(in the rows, 128 means zero)
Rotation paths and how fast each direction turns (degrees a step):
Each turn is a multiple of 5 degrees from 10 to 175, or 0.
Each row of a path follows its step; steps can be skipped.

step 1: [133 130 127 128 114 132 129 129 131 120 119 126 119 132 131 127 122 133
 128 131 127 124 123 131 127 134 127 128 139 136 128 120 121 124 117 120
 131 129 126 126 125 131 125 126 127 133 118 124 117 121 130 127 138 124
 143 122 123 132 129 133 122 121 129]
step 3: [137 132 129 136 127 123 132 130 122 133 135 124 125 128 125 128 120 122
 118 127 123 128 130 134 129 137 136 128 136 131 132 128 122 131 128 127
 122 132 145 121 127 125 136 139 135 119 136 131 132 126 134 128 126 122
 131 135 131 123 127 122 127 116 125]
step 4: [135 128 120 120 123 125 136 140 126 126 126 138 137 128 130 131 137 135
 131 142 130 125 124 124 136 131 127 133 140 127 132 128 129 127 130 132
 131 121 118 124 125 137 120 121 131 125 122 125 129 124 126 135 127 123
 123 125 130 133 128 121 126 137 122]
step 5: [119 138 132 129 140 133 120 122 117 131 120 129 127 118 123 131 130 130
 131 122 133 120 130 135 130 131 126 127 123 128 118 134 136 125 125 127
 128 131 125 130 134 122 141 136 126 123 119 132 125 122 134 139 129 124
 129 132 118 131 127 129 131 126 131]
step 11: [131 115 132 130 129 127 136 116 135 133 129 134 136 131 115 126 129 127
 125 118 134 130 130 122 128 128 133 122 129 135 128 137 126 130 128 133
 128 127 129 138 138 125 131 136 128 128 136 140 128 131 123 129 136 126
 127 130 133 119 132 135 138 122 124]
step 15: [129 132 121 123 129 128 128 126 124 125 129 126 126 130 126 123 127 127
 121 134 129 129 134 125 135 121 138 129 136 125 123 126 132 143 131 136
 138 123 127 112 114 125 124 119 130 131 135 120 125 135 124 131 136 134
 130 123 131 124 127 133 131 119 130]
step 21: [127 131 123 116 131 114 114 132 124 127 127 134 128 123 132 125 137 128
 126 127 124 124 130 124 136 127 125 133 123 127 131 124 136 124 127 123
 126 113 137 126 125 132 131 135 139 120 130 128 139 128 125 132 122 125
 128 123 124 125 123 129 120 133 130]
step 23: [120 126 130 128 137 122 125 122 137 133 134 124 134 128 129 127 122 126
 126 135 127 129 138 123 124 128 134 130 128 127 131 134 133 127 129 127
 125 128 119 123 121 134 124 123 130 123 120 142 124 135 129 144 132 137
 137 122 126 134 130 127 137 139 127]
step 26: [130 126 136 134 130 124 126 122 134 119 128 129 122 119 120 137 124 128
 121 130 130 120 126 125 138 133 132 131 126 121 113 123 136 136 115 122
 129 129 127 123 134 128 125 129 121 128 131 133 120 128 126 123 123 139
 134 123 125 130 127 135 132 130 119]
step 27: [126 131 120 117 122 135 140 113 127 126 125 142 123 128 133 125 129 128
 127 132 133 130 127 127 116 116 124 120 122 125 136 130 129 125 130 126
 123 130 130 130 124 129 126 128 126 126 125 127 129 128 128 125 134 127
 126 122 136 122 128 140 124 131 138]
step 28: [134 128 124 141 131 124 133 130 128 132 133 120 126 139 123 122 134 119
 135 117 125 131 129 133 124 132 133 138 122 134 121 122 120 129 137 126
 135 130 124 128 135 119 134 124 135 134 131 128 122 125 127 124 136 131
 132 128 128 132 123 134 136 128 125]
Speeds:
[131 129 128 129 128 124 128 129 128 128 129 125 128 125 129 129 127 127
 131 127 127 128 127 129 127 127 131 129 125 126 127 128 132 127 127 128
 129 128 127 129 128 128 128 131 129 127 129 128 128 128 129 129 127 128
 130 129 127 130 126 128 127 128 129]  155
[126 129 129 129 127 127 127 129 129 129 128 128 128 128 130 130 130 130
 130 128 128 128 130 127 130 128 129 127 131 131 129 127 128 128 126 127
 127 128 128 126 126 128 128 129 129 125 126 127 130 129 131 129 127 126
 129 129 129 131 128 129 128 126 127]  20
[128 128 130 126 129 127 129 127 129 126 129 129 129 128 128 130 128 127
 125 130 127 133 128 127 129 128 129 130 128 128 127 128 128 127 128 127
 128 128 128 127 127 128 131 127 126 127 129 127 129 127 129 129 128 130
 132 130 127 126 128 128 125 128 128]  125
[127 126 126 129 130 127 130 130 127 130 128 129 130 130 128 127 126 127
 128 126 126 129 126 127 127 130 127 123 126 128 127 127 128 126 127 129
 129 129 131 127 128 126 129 127 127 129 128 128 126 128 129 130 126 127
 128 129 129 130 129 129 129 128 127]  130
[128 129 132 127 130 127 126 129 128 129 128 129 130 129 126 126 128 125
 128 127 128 127 129 128 126 129 129 127 130 128 127 130 128 130 127 127
 126 129 128 130 128 129 127 125 128 126 130 128 127 128 131 127 127 129
 128 128 127 128 127 128 130 128 128]  125
[129 129 127 125 127 130 127 126 128 128 129 129 126 129 126 126 127 127
 129 127 129 127 128 128 128 126 129 128 129 128 128 129 130 128 130 128
 128 128 131 126 127 125 127 127 130 127 128 128 129 126 126 128 124 128
 130 128 131 129 129 126 128 128 129]  120
